In the data rows, 128 means zero.
Here are some rows, each followed by its group. Groups can overlap.
[ 89 137 149 160 151 117  99 144 160 135 136 106  98 151 150 157 102 100 143  98 147 165 159 126 136 163  93 150 142 150  98 111] PL
[120 149  71 143 146 163  87 155 136 168 156 148 116 141 130 125 101 110 143 103 158 146 154 106 132 156 128 153 165 134  72  95] QX
[ 93 141  96 148 157 135 133 143 124 140 116 172 119 141 133  99 128 135 145 127 112 120 118 107  90 116 145 134 132 135 177 146] Fs
[ 73 147 181 165 149 112 120 148 171 150 142  86 110 151 161 162 104 111 138 114 156 170 155 137 160 153  94 153 136 158  94 117] PL
[ 82 140 146 162 150 125 115 137 162 150 129 100  94 167 161 168  96 109 143  98 145 171 156 122 142 149 107 154 125 154 105 108] PL
[106 135 107 131 147 144 141 126 125 150 127 174 124 142 133  88 129 136 138 122 124 111 120 112  94 115 150 134 148 144 159 154] Fs
[ 87 141 140 149 151 125 113 133 158 128 133 101  86 155 166 158 100  92 148  99 147 176 151 110 148 149 104 156 108 161 101 120] PL
[115 160  75 146 155 154 101 152 145 166 149 152 111 158 126 118  96 109 142  96 154 148 149 112 113 144 125 161 151 130  89  85] QX
[ 89 141 104 148 159 129 136 140 128 146 117 162 123 145 129  91 135 137 154 131 126 120 120 112  92 112 128 136 133 138 176 152] Fs
[141  38 102  87  74  92 117  85  42  42 113 108 177  71  26 141 210 173 123 171 127 112  65 139 187 111 100  89  21  96 190 162] Sg
[145 150  93 134 155 146 107 140 149 106 157 113  75 148 142 152  88 129 145  89 167 156 171  71 119 176  71 170 151 116 119  92] NF
[ 79 135 164 166 148 106 100 138 168 134 136  98  94 158 144 165 102 107 146 106 157 171 156 113 148 153  82 153 139 142  99 121] PL
[ 82 131 134 165 146 112  97 137 163 131 135  90  96 155 144 172 101 113 145 105 155 178 154 103 149 163  94 153 122 150 108 110] PL
[144 111 136 103 123 147 130 101 107 120 117 154 141 119 119  99 148 133 110 153  86  94  95 128  79 111 151 104 161 124 125 165] Ya
[152 134 196 122 110  81 141 105 141 133 115 110 183  76 136 110 167 135 104 181  74  95 115 174 117 106 163  92 140 109 101 162] Ya
[103 157  95 150 155 148  94 158 143 174 147 140 126 146 136 124 108 110 140 108 153 140 147 123 127 132 130 155 162 121  85  92] QX
[111 217 185 147 156 146  65 159 208 160 139  40 163  96 183 191 139  99 130 140 107 127 182 219 146 172 116 134 167  98  91  60] NF
[119 172 120 137 161 113 101 149 170 129 150 109  98 146 159 157 102 119 148  97 157 158 173  91 124 164  67 164 139 104 121  77] NF
[ 87 138 144 160 149 107  99 154 163 139 139  98  93 167 161 169 101 106 147 103 151 171 154 121 147 156  92 149 135 153 111  99] PL
[106 131 106 143 151 143 131 117 113 149 116 164 129 136 124 100 148 122 152 140 115 127 117  97 106 111 159 149 109 148 156 161] Fs
[ 84 174 219 176 151 127 100 168 190 190 117  60 171 118 160 202 152 102 122 148  75 161 164 255 183 154 147 144 131 119  76  67] PL
[102 153 100 140 148 183  95 139 133 162 152 132 123 139 122 118 109  99 148 111 156 141 152 128 130 142 139 161 151 111  72 113] QX
[188 109 166  93  71  69 155 158 103 128 138 161 172 106 123  87 152 174  90 173 112  96  90 148 133  79 153  78 114 146 148 134] PH
[182 113 171  99  74  87 159 129 101 123 123 147 181 102 121 107 168 153  85 182 102  95  92 164 148  64 170  92 116 129 139 145] PH
[ 83 137 139 161 155 138 105 134 152 141 136 105  95 146 122 172 110 112 137 107 139 171 156 130 146 164 101 158 136 140  91 113] PL
[134  43  99  91  82  87 126  82  43  41 108  95 177  68  41 130 211 160 129 175 123 115  56 134 192  92  92  94   0  92 179 152] Sg
[124 163 107 138 159 146 109 133 155 121 142 103  83 151 139 170  98 117 147  91 149 156 172  86 125 165  89 173 140 111 114 104] NF
[ 86 135 165 168 142 115 120 137 158 137 134 103  98 158 154 176  99 100 142 109 153 167 164 135 149 158 101 159 136 150 105 127] PL
[143 164  96 125 151 147 103 124 154 109 149  95  81 150 137 160 104 120 148  86 166 158 167  80 132 174  76 170 134 113 123  92] NF
[172  58  80  72  88 156 172  99  63  96 110 175 133 117  74  96 134 162  95 122 101  93  87 110 130  87 151  84  97 141 166 141] PH
[100 140 122 147 140 142 137 119 122 148 117 172 136 143 125 110 143 138 146 135 123 116 126 109 107 113 162 141 140 150 161 155] Fs
[173  79 109  77  79 126 169 113  77  97 120 175 153 121  93  87 138 160  91 135 116  89  88 131 129  92 142  81 101 127 182 132] PH
[ 88 147 144 159 157 124  98 131 169 131 136  97  94 162 156 163  97  93 148 107 138 174 154 118 128 147 100 159 133 149 101 105] PL
[119 158 125 139 163 110 113 156 162 121 153 118  87 149 161 149  87 136 143  89 173 154 168  84 110 176  56 158 158 109 127  74] NF
[104 132 111 138 148 144 110 142 150 129 138 114  78 169 147 164  95 105 147  86 148 174 151 115 139 169 103 149 138 155 114  99] PL
[ 71 133 132 153 152 131 103 143 156 132 146 121 104 154 148 156 104 110 147 101 158 171 155 119 142 156  92 159 132 145  96  96] PL
[111 139 125 148 152 131 108 136 153 136 133 111  85 168 145 167  88 108 138  91 129 171 152 124 141 156 105 154 123 157 107  96] PL
[184 118 169  93  67  84 153 150  99 121 133 146 178 102 119 109 168 165  82 182 107  90  94 174 139  80 168  86 122 137 147 142] PH
[ 94 136 124 143 146 150 109 138 141 132 137 110  82 172 155 147  99  97 149  89 141 173 152 110 138 151 109 159 121 150 107 101] PL
[133 172 124 131 159 123 103 140 172 129 151  99  91 152 167 149  99 113 145  98 176 153 170  87 105 161  67 169 138 110 111  76] NF
[147 108 135 123 132 136 133 115 116 120 121 169 139 117 128  89 139 132 104 154  66 101  97 123  65 108 157 108 158 145 134 165] Ya
[140 153  93 129 156 169 117 120 148 106 131  99  75 143 133 171  94 117 141  77 158 158 171  82 113 184  88 169 149 108 124 102] NF
[124 158  90 154 153 141  85 173 141 159 145 145 115 140 135 123  96 104 145 110 141 150 146 119 137 150 126 159 158 115  86  90] QX
[ 94 144 147 166 141 115  98 144 161 136 134  90  98 161 144 188 105 104 144 110 139 177 160 124 149 165 101 151 122 167  93 107] PL
[150 130 183 109  95  71 189 127 130 143 113 135 176 100 149  97 140 152  93 162 108  89  99 168 145  73 161  94 111 129 140 146] Bw
[ 75 144 164 171 152 108 102 144 171 132 150  95 105 153 152 171 108 111 148 108 151 168 155 131 146 155  89 152 128 139 101 113] PL
[107 148 123 145 147 130 134 132 124 160 119 145 139 139 129 108 145 134 154 140 119 122 125 121  98 116 152 134 138 145 158 146] Fs
[153 138 196 115 101  91 120 116 136 130 106  95 185  74 112 126 188 139 100 195  70  90 115 194 118 114 169  95 138 106  98 155] Ya
[186  85 121  79  76 120 169 117  79  93 112 168 151 116  82  90 151 160  93 157 107 102  86 128 129  84 154  91  91 133 177 141] PH
[137  62 145  99  65  75 118  93  61  65 107  99 188  58  54 148 214 170 121 192 133 115  75 139 190  96 115  91  47 115 181 171] Sg
[133 108 144 118 131 130 142 107 111 127 127 179 145 124 132  83 129 142 112 145  75  99 103 119  69 106 154 106 170 129 123 169] Ya
[157  93 126  86 107 132 205 104 113 129 115 159 145 109 136  89 119 140  97 129 108  83  95 150 121  89 158  79 127 124 160 145] Bw
[161 115 185 104  75  84 156 133 105 133 122 129 188 100 115 112 187 169  83 188  97  84 104 199 128  70 172  83 131 127 139 145] PH
[127 176 118 138 165 133 111 133 171 127 143  85  93 149 159 152 101 107 145  91 161 151 169  94 109 159  79 168 142 103 113  74] NF
[163 103 135  98 106 119 199 121 120 131 110 150 148 110 156  92 120 143  99 135 108  88  95 157 113  90 152  82 118 112 172 135] Bw
[143  98 132 105 123 158 132 104 106 117 124 156 133 111 115 101 144 136 108 142  79 101  97 125  77 123 152 105 162 137 130 171] Ya
[ 84 138 145 151 147 123 110 137 161 139 142  97  95 163 161 167 104  95 151 107 156 177 155 111 139 150  89 158 125 151  98 104] PL
[146 160  92 139 157 141 104 147 152 106 139 105  74 158 141 161  91 119 149  85 160 160 165  77 120 169  84 162 138 108 133  93] NF
[131 187 126 139 151 117 103 156 169 127 148  93  94 145 158 159  96 122 149  88 173 157 168 108 124 173  72 159 139 102 126  59] NF
[119 144 100 136 143 171 134 131 113 138 117 152 120 134 113 106 145 127 153 132 115 115 124 114 110 127 158 132 130 152 162 160] Fs
[134 175 117 141 153 127  98 133 167 117 142 100  90 144 152 150  93 120 150  89 172 161 170  97 124 174  82 159 135 100 120  88] NF
[104 140  99 138 150 147 131 138 128 155 123 157 127 144 129  98 132 136 146 127 121 120 124 105 100 118 156 133 133 155 160 148] Fs
[133 134  83 136 173 152 116 135 148 114 153 129  80 162 141 144  89 130 149  78 162 163 163  68 122 168  77 173 143 113 136  71] NF
[147 117 165 118 122 145 132 116 109 131 135 170 153 104 135  91 147 137 103 165  74  84 107 136  84 110 162 106 172 135 108 176] Ya
[113 146  85 151 152 160  89 134 138 166 154 134 124 141 134 127 117  97 148 103 155 143 156 125 143 138 131 159 159 113  74  98] QX
[172 127 167 114  81  79 179 129 133 133  99 139 166 103 146 112 145 148  96 169 111  97 104 176 125  87 173  89 121 116 148 149] Bw
[135  26  86  80  80 114 130  78  25  32 104 114 170  80  18 139 203 160 133 168 112 122  53 134 197  96  90 103   0  85 188 151] Sg
[143  60 140  95  68  87 120  77  67  65 100  76 183  63  59 145 220 160 117 188 132 101  73 157 188  91 126  97  35 103 190 163] Sg
[163  94 120  96 108 136 198 107 112 122 103 150 134 112 147  96 116 138  98 124 102  90  99 144 107  99 151  85 121 124 167 141] Bw
[146 110 145 118 130 134 131 106 117 130 122 168 145 110 124  89 138 140 109 148  71  93 101 127  80 110 163 106 165 137 123 165] Ya
[ 73 142 155 166 150 135 108 134 163 142 127  94 107 149 145 184 111 105 145 115 146 178 155 134 142 154 103 161 126 148  95 110] PL
[175  65 103  83  93 124 164  98  72  90 100 185 135 121  86 102 127 151  90 133  90  97  81 101 124  80 140  91  77 125 163 137] PH
[160 116 170 112  86  87 173  94 120 125  91  97 173  82 136 130 165 146 104 173  94  83 109 191 143  94 177  87 102 103 145 169] Bw
[115 139  70 140 147 182  92 149 116 164 148 159 116 137 110 126  99 111 149  97 148 149 154  96 140 148 141 160 160 124  72 112] QX
[161 117 139 116 124 166 131  93 107 120 121 145 139 105 108  94 150 129 109 153  70  87 108 138  79 115 171 101 166 136 120 180] Ya
[184  73  98  80  87 128 175 116  73  95 115 178 147 117  90  92 139 152  89 140  93  98  85 108 130  79 156  92  88 149 163 128] PH
[130 164 110 138 159 135 107 143 158 123 147  97  85 153 159 151  99 115 150  87 172 156 171  78 125 169  71 172 134 114 117  93] NF
[ 94 132  83 136 158 144 135 131 118 122 120 160 115 136 112  93 135 134 159 116 126 120 118 118  92 128 131 133 122 123 178 153] Fs
[ 96 142 141 168 146 127  98 143 149 135 142 107 102 148 138 171 103 108 144 110 154 163 161 122 150 163 106 152 144 144  86 119] PL
[ 93 139  79 131 154 163 134 132 116 143 118 156 116 146 131  89 138 124 144 129 122 122 119  98  87 114 145 137 128 140 160 151] Fs
[102 153  88 144 157 168 109 145 131 170 142 147 110 146 128 126 103 107 136 100 156 144 150 132 116 149 128 160 172 129  97 101] QX
[160 121 148  97  99 109 192 118 127 129 103 140 155 107 139  96 125 146  98 141 110  98  98 171 118  92 166  84 110 116 158 140] Bw
[150 104 136 109 127 133 142 107 119 115 116 157 137 102 116  94 132 145 109 143  83  99  99 141  91 121 156  99 160 134 131 172] Ya
[133 109 133 108 129 140 136 115 113 118 117 152 138 115 133  85 142 134 115 141  85  93  99 141  76 119 146  98 167 129 128 162] Ya
[131 158 110 140 159 133 109 138 156 110 150 114  85 149 149 157  88 123 146  87 176 162 167  69 122 172  63 173 149 111 122  92] NF
[ 75 144 179 166 146 124 109 144 167 151 139 102 112 155 151 180 106 109 144 120 145 165 162 135 150 153 104 157 145 145  88 120] PL
[132  56 145  91  60  80 125 101  68  69 119 103 193  64  65 152 214 188 122 190 146 107  80 156 193 107 109  87  62 107 183 153] Sg
[117 137  91 130 146 167 134 126 117 152 120 162 118 146 126 102 134 135 137 127 121 114 125  99  85 120 150 132 149 147 155 159] Fs
[166 128 182 117 101 111 143  99 124 118 111 111 167  78 118  99 166 131 110 174  85  93 118 157 119 114 164  91 147 118 106 175] Ya
[166  99 134  83  99 131 196 100 114 132 111 142 145 100 144  89 123 142 103 131  99  91 101 148 117  90 166  80 103 135 155 144] Bw
Group QX spreads out most along one direction. Which 3 other groups' directions of most spread are closest to that one, closest first?
PH Sg NF
Which 4 groups are nearest to each row below, nearest first, going by the distance to the group's nearest row?
[114 153 134 148 143 136 140 138 126 150 121 158 129 146 135 107 138 128 146 151 112 113 128 124  97 116 158 144 139 147 171 151] >> Fs Ya QX Bw
[199 110 156  95  61  90 155 154  95 112 126 144 168 100 121 101 156 163  88 174 114  88  91 166 138  87 171  81 125 130 148 152] >> PH Bw Ya Sg
[183 124 169 102  63  64 136 134 111 125 115 133 179 112 119 120 163 162  96 189  98  91  98 164 134  77 173  79 113 118 146 147] >> PH Bw Ya Sg
Which 3 other groups have their centres nearest to the centre of group Sg, nearest first?
PH Bw Ya
Which 3 other groups have their centres nearest to the centre of group Bw, nearest first?
PH Ya Fs
Which 3 other groups have their centres nearest to the centre of group QX, nearest first?
NF PL Fs
Which 4 groups are nearest to each row below, nearest first, going by the average distance to the group's rows?
[112 149  78 152 154 167  99 152 129 149 124 129 113 145 105 144 119 105 145 111 154 153 147 143 142 152 138 155 152 121 109 111] >> QX PL Fs NF
[ 96 147  78 147 157 173 107 159 128 166 141 154 108 142 111 125  93 115 143  90 150 141 151 131 136 155 135 145 160 124 101 114] >> QX Fs PL NF
[146 108 148 102 127 139 129 106 111 101 127 149 142 107 124  87 146 127 116 153  73  95  97 132  82 113 138 109 153 123 118 172] >> Ya Bw Fs PH
[103 142  85 138 155 152 136 133 122 145 122 156 123 139 132  95 136 132 150 124 120 118 115  94  93 119 137 132 120 148 159 150] >> Fs QX Ya Bw
Which 3 other groups have their centres nearest to the centre of group Ya, nearest first?
Bw PH Fs
Which 4 groups are nearest to each row below, nearest first, going by the distance to the centre of the group?
[113 149 110 128 144 163 136 128 114 149 112 154 127 141 118 102 144 131 136 141  99 114 125 121  79 115 164 139 154 156 161 152] >> Fs Ya QX Bw
[147 111 174 116  90  91 186  94 119 116  96 109 174  86 132 125 160 141 108 164 122  92  96 192 151  95 153  98 103  93 156 153] >> Bw PH Ya Sg
Which 3 groups are nearest to each row below, nearest first, going by the distance to the group's nearest row?
[142  49 132  94  66  85 126  90  65  68  98  87 187  59  60 151 217 167 114 196 135 108  76 147 185  97 123  91  40 112 186 165] >> Sg PH Bw
[144 105 135 106 128 140 138 112 110 117 128 162 140 118 128  92 145 131 111 149  82  94  99 134  79 117 140 108 163 139 123 169] >> Ya Fs Bw
[104 134  91 128 149 166 137 116 112 136 125 166 118 140 125  90 144 123 150 130 115 109 123  94  90 112 155 140 132 141 154 163] >> Fs Ya QX
[148 115 163 114 123 144 134 107 114 127 128 151 154 104 134  84 144 137 110 159  75  92 104 122  84 111 163 105 158 133 108 177] >> Ya Bw Fs
[157  90 125  94 112 126 196 111 117 138 110 164 143 113 148  81 119 132  99 129  97  96  98 139 109  85 161  88 106 131 162 136] >> Bw PH Ya
[159  98 118  92 110 142 209  98 112 131  97 157 144 103 133  89 122 140  96 121  87  85 101 165 121  91 171  87 113 114 157 140] >> Bw PH Ya
[144 122 172 125 130 118 145 123 127 122 124 153 157  92 137  93 136 143 110 152  77  91 103 159  97 112 152  95 151 125 123 153] >> Ya Bw PH
Which 3 groups are nearest to each row below, nearest first, going by the average distance to the group's rows?
[163  90 109  89 112 161 198  81 111 119  97 135 132 115 117  94 122 131  91 122  90  87  96 145 105  94 170  85 114 121 155 153] >> Bw Ya PH
Group Bw spreads out most along one direction. Which 3 other groups' directions of most spread are closest to that one, closest first?
Ya PH PL
Group Fs spreads out most along one direction. Which 3 other groups' directions of most spread are closest to that one, closest first?
Sg Bw PH
Which 3 groups are nearest to each row below, nearest first, going by the distance to the centre of the group?
[146 105 143 115 130 125 133 108 117 108 122 161 141 115 127  91 135 132 110 145  87  97  95 133  85 115 137 102 149 122 130 162] >> Ya Bw Fs
[148  89 136 114 121 141 140 110 106 116 120 169 132 100 121 102 138 136 110 139  81  97  99 132  88 126 147  98 157 130 126 180] >> Ya Bw PH
[115 149 126 141 150 128 130 154 127 151 133 163 128 147 137  89 135 127 144 138 116 106 113 114  93 108 137 126 137 140 165 144] >> Fs Ya QX
